In the data rows, the value 500 means zero.
Each row of this table is followed by its label. One hidden rule gives the labels. It looks at one to three of the table's principal directions, none of them among the few with the most spread.
tensor([402, 505, 282, 385, 579, 448, 463, 127, 514, 560, 509, 451, 446, 534, 473, 753, 613, 487, 489, 671, 432, 616, 693, 432, 485, 698, 374, 465, 378, 587, 473, 623]) g
tensor([272, 246, 670, 439, 643, 617, 547, 555, 558, 565, 511, 544, 509, 500, 472, 516, 436, 461, 520, 470, 578, 538, 496, 461, 377, 572, 394, 250, 475, 398, 398, 449]) l
tensor([319, 431, 484, 407, 654, 481, 539, 409, 523, 535, 514, 553, 595, 468, 532, 627, 579, 630, 459, 483, 417, 423, 566, 415, 481, 548, 350, 471, 470, 475, 497, 516]) g
tensor([730, 722, 388, 486, 333, 298, 567, 462, 526, 414, 502, 513, 506, 502, 528, 380, 350, 585, 401, 454, 519, 307, 342, 461, 590, 349, 738, 706, 514, 545, 544, 479]) l
tensor([572, 617, 347, 482, 474, 364, 397, 339, 432, 558, 551, 522, 442, 514, 492, 533, 561, 456, 332, 576, 578, 526, 501, 417, 497, 516, 495, 593, 457, 506, 486, 478]) l
tensor([681, 582, 415, 572, 409, 432, 466, 318, 481, 511, 525, 472, 262, 492, 530, 556, 480, 338, 202, 661, 654, 546, 404, 442, 485, 434, 523, 528, 453, 464, 403, 543]) g
tensor([457, 646,   0, 424, 775, 417, 390, 201, 552, 538, 515, 482, 497, 608, 473, 819, 723, 469, 585, 683, 279, 631, 799, 482, 646, 729, 538, 748, 518, 778, 488, 691]) f
tensor([496, 450, 469, 519, 534, 511, 483, 359, 499, 535, 548, 403, 250, 511, 541, 659, 518, 371, 322, 673, 569, 590, 486, 472, 465, 520, 404, 379, 393, 471, 361, 546]) l
tensor([583, 775, 193, 462, 603, 318, 401, 373, 484, 498, 637, 594, 531, 689, 399, 567, 550, 551, 510, 538, 451, 430, 667, 474, 607, 483, 700, 783, 507, 667, 457, 631]) f
tensor([529, 525, 529, 450, 581, 493, 563, 596, 559, 423, 585, 576, 540, 569, 517, 394, 409, 592, 437, 443, 448, 387, 446, 493, 507, 320, 554, 619, 558, 399, 484, 450]) l
tensor([324, 330, 437, 426, 760, 562, 410, 533, 525, 551, 589, 589, 509, 538, 509, 562, 541, 500, 530, 476, 529, 584, 651, 522, 423, 583, 398, 420, 536, 439, 471, 438]) f
tensor([501, 536, 388, 470, 464, 471, 513, 336, 524, 467, 477, 383, 443, 528, 499, 654, 507, 539, 604, 578, 411, 524, 604, 560, 558, 583, 509, 466, 415, 618, 496, 619]) l
tensor([627, 531, 620, 626, 378, 542, 556, 651, 483, 459, 470, 477, 385, 447, 541, 433, 481, 412, 451, 508, 540, 472, 379, 534, 520, 426, 571, 469, 527, 514, 487, 523]) g
tensor([675, 555, 546, 552, 143, 402, 445, 763, 427, 433, 399, 391, 558, 428, 499, 247, 330, 543, 892, 288, 587, 471, 441, 725, 569, 596, 796, 397, 514, 667, 701, 365]) f
tensor([577, 537, 751, 600, 367, 560, 649, 718, 519, 422, 460, 504, 520, 464, 511, 385, 413, 545, 569, 403, 481, 348, 384, 533, 529, 373, 597, 474, 532, 513, 520, 550]) f
tensor([219, 296, 731, 442, 677, 635, 695, 658, 599, 501, 475, 565, 620, 469, 508, 549, 492, 603, 587, 413, 378, 370, 477, 440, 459, 525, 398, 313, 507, 465, 429, 538]) l
tensor([223, 263, 704, 434, 631, 653, 620, 626, 571, 537, 431, 574, 681, 450, 470, 495, 504, 559, 671, 392, 430, 482, 531, 466, 422, 614, 387, 300, 531, 463, 506, 488]) l
tensor([562, 452, 650, 537, 385, 575, 516, 605, 495, 488, 456, 459, 489, 447, 525, 372, 420, 467, 582, 445, 567, 548, 450, 544, 450, 485, 496, 440, 517, 449, 585, 420]) f
tensor([647, 498, 663, 660, 264, 570, 465, 532, 399, 477, 438, 392, 348, 418, 532, 471, 543, 376, 380, 574, 586, 585, 382, 586, 493, 426, 434, 402, 471, 434, 488, 512]) f
tensor([681, 641, 534, 564, 456, 455, 491, 545, 479, 499, 609, 511, 329, 564, 511, 408, 427, 400, 331, 557, 619, 477, 411, 440, 481, 343, 580, 612, 486, 454, 444, 477]) l
tensor([264, 379, 666, 476, 704, 611, 544, 518, 504, 582, 531, 625, 609, 500, 466, 577, 617, 539, 437, 482, 471, 473, 565, 378, 413, 513, 292, 433, 508, 405, 439, 539]) g
tensor([251, 171, 724, 474, 653, 689, 589, 399, 574, 569, 492, 444, 351, 461, 524, 680, 469, 404, 332, 614, 583, 590, 454, 431, 346, 536, 217, 153, 395, 315, 298, 519]) l
tensor([518, 517, 472, 483, 490, 427, 445, 454, 456, 515, 534, 622, 548, 505, 463, 435, 529, 492, 304, 494, 574, 471, 432, 449, 474, 431, 509, 551, 535, 404, 460, 454]) g
tensor([371, 325, 521, 494, 676, 611, 436, 534, 501, 568, 532, 537, 450, 488, 518, 544, 569, 399, 418, 540, 553, 631, 531, 481, 413, 548, 342, 401, 527, 392, 437, 430]) l
tensor([707, 601, 495, 620, 379, 487, 534, 618, 507, 441, 491, 402, 319, 485, 561, 448, 418, 405, 468, 534, 538, 479, 371, 553, 568, 406, 646, 549, 513, 561, 482, 507]) l
tensor([657, 652, 369, 527, 527, 440, 423, 427, 507, 511, 621, 472, 323, 643, 462, 500, 419, 383, 410, 606, 604, 554, 523, 480, 510, 417, 621, 643, 471, 526, 412, 525]) l
tensor([528, 530, 470, 555, 381, 475, 494, 309, 454, 553, 445, 382, 337, 454, 500, 663, 580, 377, 424, 658, 542, 584, 495, 461, 504, 621, 442, 381, 380, 591, 439, 611]) l
tensor([411, 307, 639, 604, 474, 607, 441, 544, 441, 560, 417, 428, 421, 380, 542, 590, 562, 409, 449, 511, 619, 595, 458, 557, 445, 574, 340, 257, 477, 440, 452, 476]) f
tensor([399, 421, 405, 437, 693, 503, 435, 550, 528, 513, 579, 553, 518, 560, 501, 525, 497, 531, 540, 464, 496, 517, 585, 531, 488, 524, 496, 496, 532, 482, 466, 447]) l
tensor([709, 649, 826, 700, 255, 589, 664, 857, 497, 441, 412, 443, 521, 466, 494, 238, 363, 448, 605, 390, 515, 375, 256, 499, 555, 308, 684, 595, 572, 535, 555, 493]) f
tensor([252, 375, 418, 374, 738, 514, 509, 415, 550, 566, 545, 575, 548, 520, 493, 668, 589, 553, 586, 513, 430, 516, 686, 440, 452, 691, 389, 383, 462, 557, 473, 548]) g
tensor([596, 696, 442, 518, 446, 452, 554, 584, 516, 457, 499, 526, 572, 543, 476, 455, 500, 566, 748, 434, 394, 418, 614, 523, 587, 545, 683, 649, 532, 710, 624, 599]) f
tensor([466, 511, 516, 490, 402, 479, 541, 292, 479, 502, 424, 403, 510, 444, 507, 646, 561, 564, 463, 569, 437, 485, 510, 477, 521, 542, 382, 443, 403, 520, 502, 597]) g
tensor([597, 641, 503, 505, 381, 480, 547, 369, 503, 426, 494, 375, 495, 567, 474, 550, 467, 586, 528, 562, 387, 460, 513, 538, 577, 392, 512, 606, 433, 526, 500, 606]) l
tensor([380, 443, 457, 448, 506, 521, 495, 453, 499, 552, 413, 470, 620, 463, 467, 544, 565, 513, 678, 483, 427, 570, 573, 492, 501, 683, 454, 437, 486, 585, 565, 501]) f
tensor([701, 579, 553, 609, 328, 581, 462, 759, 463, 413, 477, 414, 464, 523, 498, 304, 455, 426, 744, 450, 467, 597, 498, 687, 558, 460, 658, 565, 578, 570, 625, 452]) g
tensor([757, 686, 452, 646, 365, 447, 428, 620, 417, 493, 537, 465, 316, 490, 546, 407, 528, 350, 411, 553, 591, 536, 416, 520, 547, 429, 624, 630, 530, 563, 526, 475]) f
tensor([365, 461, 508, 403, 714, 580, 541, 518, 586, 496, 570, 562, 619, 614, 452, 509, 470, 591, 641, 460, 391, 497, 646, 479, 474, 488, 461, 572, 528, 479, 501, 521]) l
tensor([525, 442, 441, 424, 600, 529, 457, 602, 564, 441, 565, 562, 555, 563, 511, 357, 378, 544, 599, 408, 509, 533, 555, 587, 471, 439, 573, 576, 594, 419, 570, 375]) g
tensor([536, 491, 442, 579, 576, 626, 374, 512, 456, 580, 511, 484, 390, 505, 505, 527, 635, 298, 542, 602, 548, 753, 640, 508, 447, 617, 401, 533, 540, 525, 551, 493]) f
tensor([460, 536, 376, 449, 415, 443, 535, 429, 506, 500, 338, 454, 706, 407, 495, 518, 568, 592, 673, 447, 347, 485, 503, 491, 584, 652, 526, 554, 523, 634, 638, 504]) f
tensor([505, 703, 264, 352, 659, 362, 509, 362, 567, 468, 625, 633, 638, 650, 451, 533, 492, 682, 623, 462, 370, 382, 732, 440, 552, 505, 622, 770, 515, 623, 578, 592]) f
tensor([528, 600, 671, 506, 377, 541, 569, 504, 493, 446, 448, 428, 692, 534, 446, 425, 443, 671, 640, 417, 384, 412, 495, 521, 544, 362, 473, 624, 488, 463, 588, 535]) f
tensor([491, 507, 400, 411, 580, 442, 455, 376, 530, 466, 593, 545, 516, 629, 434, 502, 431, 543, 392, 532, 507, 487, 517, 510, 498, 393, 541, 570, 489, 408, 398, 498]) l
tensor([601, 616, 435, 563, 437, 473, 433, 462, 435, 520, 539, 446, 370, 547, 475, 524, 573, 380, 445, 614, 515, 584, 508, 498, 528, 506, 525, 551, 460, 556, 459, 540]) f
tensor([515, 580, 733, 612, 360, 504, 553, 524, 410, 543, 436, 503, 569, 411, 499, 487, 575, 539, 380, 467, 533, 386, 385, 398, 496, 414, 394, 510, 470, 459, 515, 540]) g
tensor([322, 443, 442, 359, 629, 480, 561, 266, 567, 483, 498, 482, 623, 518, 505, 691, 515, 716, 535, 501, 354, 419, 637, 473, 509, 528, 354, 486, 427, 483, 497, 586]) l
tensor([627, 607, 526, 601, 398, 434, 442, 455, 403, 544, 504, 575, 440, 442, 509, 462, 585, 412, 217, 545, 634, 481, 389, 407, 479, 412, 473, 582, 515, 432, 480, 492]) g
tensor([520, 553, 195, 431, 534, 354, 281, 247, 406, 542, 614, 462, 348, 587, 473, 644, 619, 428, 376, 664, 543, 653, 631, 544, 511, 600, 471, 501, 406, 529, 426, 500]) l
tensor([580, 580, 306, 519, 596, 465, 457, 540, 524, 496, 577, 462, 332, 562, 543, 554, 510, 409, 526, 575, 487, 552, 559, 522, 550, 542, 601, 577, 506, 619, 473, 517]) l
tensor([471, 502, 526, 562, 554, 587, 522, 524, 496, 531, 506, 516, 424, 522, 471, 572, 608, 382, 502, 588, 465, 567, 553, 474, 496, 562, 471, 466, 501, 564, 442, 608]) g
tensor([427, 375, 518, 564, 570, 683, 441, 514, 479, 521, 479, 445, 403, 512, 477, 608, 646, 347, 566, 619, 446, 718, 618, 594, 477, 607, 373, 375, 508, 511, 455, 579]) g
tensor([476, 448, 544, 562, 320, 440, 422, 425, 387, 604, 410, 432, 423, 373, 498, 557, 568, 390, 459, 533, 665, 569, 439, 476, 460, 680, 444, 277, 403, 555, 491, 475]) l
tensor([710, 693, 322, 499, 472, 443, 478, 482, 526, 419, 579, 419, 387, 609, 521, 461, 434, 486, 544, 568, 429, 527, 536, 559, 582, 404, 646, 721, 505, 568, 536, 513]) l
tensor([483, 479, 376, 386, 609, 440, 519, 414, 577, 412, 561, 524, 548, 558, 529, 526, 415, 653, 437, 478, 419, 409, 516, 541, 532, 385, 520, 585, 516, 418, 476, 480]) l
tensor([753, 664, 467, 635, 335, 453, 406, 519, 410, 505, 539, 430, 284, 499, 535, 443, 505, 344, 393, 586, 634, 575, 448, 524, 514, 439, 574, 582, 481, 530, 517, 484]) f
tensor([808, 697, 716, 777, 186, 544, 554, 767, 435, 471, 400, 352, 371, 424, 540, 345, 411, 377, 576, 458, 611, 454, 315, 555, 575, 378, 672, 570, 525, 611, 573, 526]) g
tensor([538, 434, 537, 469, 489, 527, 536, 480, 569, 424, 521, 454, 443, 529, 525, 486, 345, 549, 520, 481, 526, 480, 499, 585, 485, 415, 533, 452, 484, 433, 483, 493]) l
tensor([461, 465, 833, 581, 381, 535, 609, 557, 464, 503, 411, 542, 643, 376, 518, 448, 479, 629, 353, 381, 556, 308, 327, 426, 465, 334, 375, 451, 502, 351, 506, 503]) f
tensor([327, 333, 611, 413, 636, 576, 566, 473, 570, 512, 497, 625, 626, 499, 470, 495, 466, 565, 454, 443, 506, 462, 513, 441, 411, 480, 400, 421, 533, 365, 462, 489]) f
tensor([556, 431, 641, 547, 352, 591, 536, 740, 496, 442, 386, 437, 596, 402, 542, 301, 435, 511, 684, 372, 464, 528, 391, 609, 513, 484, 538, 468, 586, 472, 645, 367]) l
tensor([405, 312, 532, 478, 336, 480, 584, 242, 509, 488, 306, 391, 474, 287, 579, 697, 534, 545, 382, 557, 497, 481, 405, 515, 490, 631, 340, 210, 397, 479, 486, 565]) f
tensor([381, 243, 565, 592, 457, 583, 312, 634, 361, 581, 430, 392, 405, 363, 552, 546, 633, 365, 509, 498, 626, 698, 463, 654, 450, 664, 333, 178, 482, 443, 474, 359]) l
tensor([558, 542, 335, 415, 542, 429, 422, 571, 515, 442, 560, 486, 567, 568, 516, 379, 420, 580, 595, 428, 447, 508, 511, 583, 547, 443, 604, 648, 558, 480, 572, 355]) f
tensor([380, 414, 378, 369, 639, 412, 449, 258, 512, 562, 540, 690, 580, 491, 468, 550, 548, 519, 219, 529, 583, 489, 506, 361, 410, 517, 400, 504, 512, 356, 429, 461]) g
tensor([444, 343, 738, 591, 459, 651, 572, 672, 499, 525, 408, 498, 480, 377, 542, 448, 519, 410, 495, 468, 547, 537, 392, 496, 435, 524, 405, 325, 536, 436, 505, 463]) g
tensor([749, 771, 378, 560, 512, 540, 491, 640, 521, 414, 558, 487, 510, 610, 511, 359, 512, 491, 656, 506, 339, 543, 592, 549, 601, 370, 641, 897, 622, 591, 659, 520]) g
tensor([394, 354, 676, 483, 316, 537, 601, 384, 502, 455, 347, 358, 573, 395, 500, 587, 461, 614, 540, 486, 439, 452, 408, 567, 509, 524, 389, 260, 399, 454, 482, 552]) l
tensor([333, 400, 568, 515, 605, 611, 491, 443, 464, 583, 452, 558, 573, 432, 493, 619, 707, 472, 459, 544, 446, 579, 588, 426, 444, 609, 269, 432, 510, 470, 509, 557]) g
tensor([194, 265, 483, 377, 758, 606, 446, 228, 525, 617, 514, 539, 548, 501, 472, 737, 632, 507, 423, 594, 493, 646, 688, 412, 369, 655, 166, 339, 431, 379, 427, 533]) g
tensor([644, 542, 747, 635, 318, 537, 522, 722, 445, 489, 466, 532, 511, 442, 502, 275, 417, 450, 447, 397, 639, 443, 319, 503, 469, 346, 568, 519, 561, 412, 543, 415]) f
tensor([526, 370, 448, 568, 339, 507, 332, 605, 392, 548, 400, 337, 390, 367, 562, 479, 546, 363, 653, 490, 611, 705, 479, 668, 497, 716, 489, 275, 478, 570, 585, 349]) l
tensor([396, 454, 533, 434, 834, 565, 600, 580, 621, 495, 647, 791, 551, 593, 488, 478, 487, 530, 357, 462, 490, 384, 573, 368, 420, 381, 501, 610, 617, 399, 418, 550]) f
Which label does each new row get?
tensor([543, 664, 402, 475, 475, 461, 532, 466, 507, 481, 441, 596, 708, 485, 472, 476, 593, 613, 705, 425, 357, 444, 664, 474, 560, 592, 569, 698, 573, 663, 700, 596]) -> f
tensor([564, 528, 760, 558, 508, 631, 634, 881, 557, 427, 520, 602, 613, 523, 503, 230, 388, 544, 648, 330, 452, 390, 427, 514, 489, 325, 610, 612, 642, 449, 589, 442]) -> g
tensor([664, 554, 626, 594, 348, 525, 534, 791, 487, 435, 473, 504, 506, 474, 520, 255, 395, 460, 581, 391, 541, 457, 353, 576, 527, 390, 673, 551, 593, 496, 573, 403]) -> l
tensor([452, 568, 128, 364, 648, 350, 448, 152, 554, 494, 553, 441, 462, 594, 494, 752, 533, 580, 430, 634, 392, 503, 633, 481, 582, 565, 503, 602, 418, 588, 418, 600]) -> l
tensor([501, 578, 668, 606, 457, 568, 495, 534, 407, 571, 462, 503, 557, 432, 509, 507, 653, 492, 452, 503, 493, 505, 503, 406, 478, 476, 329, 567, 498, 477, 569, 528]) -> g
tensor([678, 575, 640, 647, 327, 514, 524, 532, 445, 467, 497, 453, 319, 458, 540, 478, 488, 406, 328, 565, 602, 477, 380, 516, 501, 369, 512, 480, 474, 461, 458, 553]) -> f
tensor([590, 693,   4, 436, 570, 287, 352, 197, 468, 546, 576, 378, 295, 560, 546, 744, 628, 431, 439, 711, 446, 610, 644, 469, 605, 673, 546, 645, 395, 714, 477, 558]) -> f
tensor([426, 408, 666, 575, 423, 583, 571, 561, 481, 530, 401, 438, 472, 391, 525, 564, 557, 460, 554, 501, 500, 505, 459, 501, 484, 594, 416, 308, 461, 544, 497, 550]) -> g
tensor([486, 641,   0, 377, 751, 341, 329, 283, 543, 513, 625, 457, 445, 701, 450, 715, 552, 511, 622, 617, 391, 590, 766, 554, 623, 645, 648, 699, 474, 720, 440, 581]) -> l
tensor([480, 514, 384, 399, 568, 441, 470, 431, 531, 489, 566, 607, 558, 591, 432, 461, 468, 518, 510, 494, 498, 504, 572, 491, 485, 516, 590, 552, 522, 498, 482, 500]) -> g
tensor([610, 617, 548, 589, 454, 504, 438, 554, 424, 546, 543, 563, 462, 525, 464, 410, 566, 388, 394, 534, 581, 545, 476, 440, 475, 438, 510, 611, 531, 475, 502, 492]) -> g
tensor([565, 397, 467, 465, 295, 434, 423, 405, 466, 520, 388, 414, 477, 342, 576, 436, 409, 483, 547, 448, 660, 595, 451, 560, 436, 637, 477, 346, 465, 470, 647, 336]) -> f
tensor([252, 362, 519, 368, 693, 576, 534, 393, 558, 558, 492, 592, 679, 512, 454, 587, 563, 589, 603, 472, 412, 531, 666, 423, 424, 630, 337, 439, 497, 469, 529, 527]) -> f
tensor([522, 529, 683, 570, 426, 508, 550, 582, 465, 512, 485, 559, 543, 464, 486, 424, 490, 510, 401, 447, 567, 401, 392, 440, 479, 399, 495, 500, 515, 440, 483, 504]) -> f
tensor([487, 544, 198, 397, 489, 330, 475, 172, 526, 432, 492, 371, 460, 545, 503, 741, 506, 625, 420, 614, 376, 444, 532, 567, 627, 519, 534, 511, 391, 576, 398, 612]) -> l
tensor([368, 341, 572, 426, 641, 582, 535, 495, 582, 553, 549, 512, 442, 548, 485, 511, 391, 439, 534, 514, 581, 567, 533, 450, 390, 558, 448, 356, 463, 436, 426, 454]) -> l
tensor([403, 445, 333, 316, 667, 390, 474, 441, 564, 450, 621, 555, 559, 618, 483, 496, 406, 634, 449, 469, 443, 427, 511, 523, 513, 429, 555, 535, 494, 416, 413, 415]) -> l
tensor([284, 320, 782, 513, 585, 638, 604, 509, 511, 566, 486, 539, 508, 453, 488, 591, 553, 491, 406, 518, 519, 471, 470, 400, 396, 508, 281, 283, 445, 388, 391, 556]) -> l
tensor([598, 505, 716, 585, 270, 489, 598, 498, 478, 488, 442, 396, 370, 414, 538, 463, 396, 451, 352, 530, 613, 429, 280, 464, 477, 400, 493, 372, 412, 438, 444, 497]) -> l
tensor([369, 474, 601, 397, 653, 551, 596, 455, 582, 488, 540, 627, 701, 570, 444, 477, 458, 656, 502, 430, 415, 397, 564, 406, 450, 399, 422, 592, 533, 390, 500, 529]) -> g
tensor([728, 512, 402, 608, 165, 452, 321, 538, 375, 467, 368, 261, 389, 371, 575, 409, 485, 400, 608, 499, 594, 682, 408, 723, 565, 579, 566, 436, 491, 551, 646, 351]) -> g
tensor([458, 573, 557, 439, 680, 580, 560, 503, 573, 474, 594, 603, 650, 647, 431, 453, 472, 610, 538, 468, 385, 447, 611, 432, 482, 346, 464, 723, 558, 419, 511, 550]) -> l
tensor([507, 349, 760, 604, 441, 675, 591, 825, 520, 443, 406, 510, 549, 392, 554, 325, 452, 466, 545, 382, 496, 487, 330, 582, 480, 405, 493, 408, 620, 394, 541, 406]) -> g
tensor([420, 382, 484, 421, 495, 424, 490, 392, 509, 526, 493, 543, 502, 462, 496, 513, 440, 510, 367, 490, 607, 472, 425, 461, 443, 530, 481, 360, 459, 416, 428, 437]) -> l
tensor([578, 418, 933, 742, 273, 729, 635, 999, 462, 448, 332, 377, 517, 333, 576, 261, 462, 426, 703, 345, 477, 476, 246, 619, 529, 413, 527, 373, 600, 495, 598, 408]) -> f
tensor([478, 381, 459, 413, 244, 382, 485, 186, 475, 526, 347, 356, 471, 318, 562, 607, 437, 552, 526, 512, 612, 545, 485, 527, 448, 720, 411, 228, 344, 523, 598, 459]) -> f
tensor([333, 382, 644, 425, 772, 661, 561, 575, 580, 510, 588, 621, 619, 563, 502, 474, 500, 587, 502, 446, 423, 495, 599, 431, 405, 403, 321, 558, 567, 329, 506, 466]) -> g
tensor([282, 385, 325, 349, 644, 497, 507, 156, 563, 561, 500, 400, 434, 537, 482, 815, 571, 511, 579, 660, 404, 616, 709, 465, 475, 752, 345, 325, 343, 594, 426, 630]) -> l
tensor([370, 424, 806, 518, 446, 595, 679, 518, 521, 487, 398, 479, 652, 400, 520, 537, 501, 662, 517, 420, 412, 346, 432, 438, 480, 435, 331, 402, 465, 428, 527, 565]) -> g
tensor([534, 517, 464, 538, 459, 484, 474, 402, 463, 521, 484, 455, 412, 470, 518, 571, 568, 432, 359, 596, 520, 545, 453, 473, 506, 502, 438, 488, 464, 487, 453, 524]) -> l
tensor([555, 472, 632, 581, 431, 571, 533, 582, 508, 484, 470, 473, 449, 478, 506, 452, 437, 452, 504, 482, 566, 503, 442, 533, 481, 444, 519, 450, 513, 470, 490, 507]) -> g
tensor([260, 413, 525, 402, 781, 582, 545, 461, 551, 589, 546, 711, 661, 531, 449, 566, 629, 532, 502, 486, 432, 501, 661, 339, 408, 600, 349, 514, 549, 470, 496, 551]) -> g
tensor([537, 657, 409, 415, 505, 351, 601, 416, 579, 421, 552, 503, 564, 591, 483, 536, 366, 701, 562, 445, 413, 274, 527, 480, 591, 410, 667, 631, 455, 597, 487, 595]) -> l
tensor([594, 683,  56, 381, 551, 299, 367, 259, 512, 453, 566, 414, 505, 619, 494, 609, 501, 600, 553, 568, 385, 521, 640, 565, 633, 530, 624, 740, 469, 628, 533, 514]) -> l
tensor([523, 568, 460, 474, 370, 483, 450, 224, 436, 497, 446, 522, 582, 483, 442, 589, 635, 552, 540, 560, 447, 572, 684, 519, 488, 597, 403, 515, 453, 538, 608, 640]) -> f
tensor([419, 459, 402, 419, 861, 609, 527, 429, 626, 537, 642, 655, 435, 618, 506, 572, 524, 424, 399, 597, 472, 579, 663, 369, 407, 483, 409, 631, 564, 430, 440, 543]) -> g
